In the rows, zero is written as 128.
Named moves, each a turn or a mirror, and the order they were made in; the first pair answered:
palek (before -> after):
[ 97 188 159 145  85 141 146 116]  ->  [ 78 163 132  94 150 176 149 134]
[161 117 138 154 193 117  90 139]  ->  [169 129 148 173 168 101  88 133]
[131 110  93  99 141 158 148 133]  ->  [149 134 120 145  80 125 144 119]
[ 70 143 135 134 114 140 128 158]  ->  [ 73 145 137 137 110 137 126 156]
luz (before -> after):
[103 126 128 112 122 149 151 141]  ->  [133 104 122 106 123 142 154 135]
[126 102 105 119 112 123 141 138]  ->  [ 99 122 111 127 111 130 136 144]
[196 121 148 168 117 119 138 119]  ->  [124 171 167 188 113 137 127 134]
[142 153 161 131 101 149 151 100]  ->  [152 147 156 130 101 148 153  98]
gogav (before -> after):
[103 134  93  91 131 140 161 143]  ->  [134 101  95 123 101  92 156 129]
[124 151 152 158 131 118 100 109]  ->  [117 159 151 149 137 132 100 114]
[156 127 128 105 161 139 133 143]  ->  [173 112 127 122 145 115 131 134]
[183 144 145 129  80 140 139 116]  ->  [163 165 143 108 103 177 143 124]
Benes (before -> after):
[179 122 137 103 188 140 118 126]  ->  [105 186 148 125  85 144 153 143]
[133  72 113 138 122 101 123 124]  ->  [106  90 116 147  87 104 132 127]
[159 102 117 113 141 131 138 121]  ->  [123 134 123 124  91 133 156 130]
gel (before -> after):
[ 79 127 111 137 143 131 115 133]  ->  [115 133 105 112  95 145 156 127]
[159 155 143 134 112 142 112 105]  ->  [107 137 132 133 160 138  91 122]
[129 108 114 104 103 125 167 136]  ->  [155 133 149 152 106 101 130 115]
[122  90 120 145 102  97 113 136]  ->  [119  86 116 135  96  98 120 140]

Each pair is 2 to 4 moves apart.
[121  70  95 119 132  91 131 134]  ->  [ 71 119 118 135 165 117 102 144] : gel gel luz palek
[100 153 154 178  99 108 111 121]  ->  [ 76  86 106 139 120  99 134 142] : gogav palek gogav gel
[173 134 144 179 151 113 105  99]  ->  [103 172 140 176  92 124 136 122] : luz gogav gel palek
[184 165 123 114 163 168 127 119]  ->  [126 182 129 136 180 164 101 130] : gogav palek luz Benes
[162  77 108 123 150  79 113 185]  ->  [ 97 164 132 135  76 110 138 198] : gogav Benes palek
[159 185 134 146  70 135 130 132]  ->  [178 109 111 130 183 122  87 132] : Benes palek gel gogav
[130 173 161 169  73 109 118 109]  ->  [ 92  93 104 140  71  80 141 135] : palek gogav gel Benes
[175 143 161 189 101  72 105 109]  ->  [102 113 127 181  75  53 131 139] : luz palek Benes gogav
[187 101 128 114 122 133 130 118]  ->  [136  87 107 105  94 122 151 138] : gel gel Benes luz
[154 130 121  95 178 166 127 119]  ->  [150 151 152 165 155 122  92 105] : gel Benes luz gel
[ 98 133 115 109  67 161 155 124]  ->  [185 119 150 146 134 137  93  84] : palek gel Benes
[106 146 157 158 158 113  90 136]  ->  [123 111 141 168 126  79 105 134] : gel palek luz gel
[ 80 142 150 129 144 136 109 139]  ->  [132 154 169 150 119 125 105 114] : gel luz gel luz
[103 138 117 118  86 136 152 133]  ->  [111 124 125 148  84 104 132 126] : luz Benes luz gogav
[111  81 106 145 128  90 118 141]  ->  [ 81 134 120 146  85 116 135 146] : Benes gogav palek gel
[141  90 127 154 121  98 131 116]  ->  [135 156 154 148  96 138 139 115] : gogav luz Benes gel
[ 90 162 111 126 112 143 162 148]  ->  [ 90 112  96 151 119  94 147 148] : gogav luz gel gel
[ 96 130 115 104 171 151 125 142]  ->  [136 106 102 106  94 123 165 132] : palek gel gel luz
[181  91 133 138 132 102 122 133]  ->  [165 116 124  94 116 150 161 146] : Benes gogav luz gogav
[134 160 128 146 167 156 151 134]  ->  [166 123 112 135 154 139 169 128] : Benes gogav palek gel
[ 74 112  84  92 139 137 156 149]  ->  [151 101 105 102 201 135 117 120] : palek gogav Benes
[152 166 136  99 109 180 168 129]  ->  [188 155 158 152 102 132 135 108] : gel luz Benes luz
[124 136 163 160  71 105 100 127]  ->  [102 121 121  73 117 169 141 152] : Benes palek luz gel
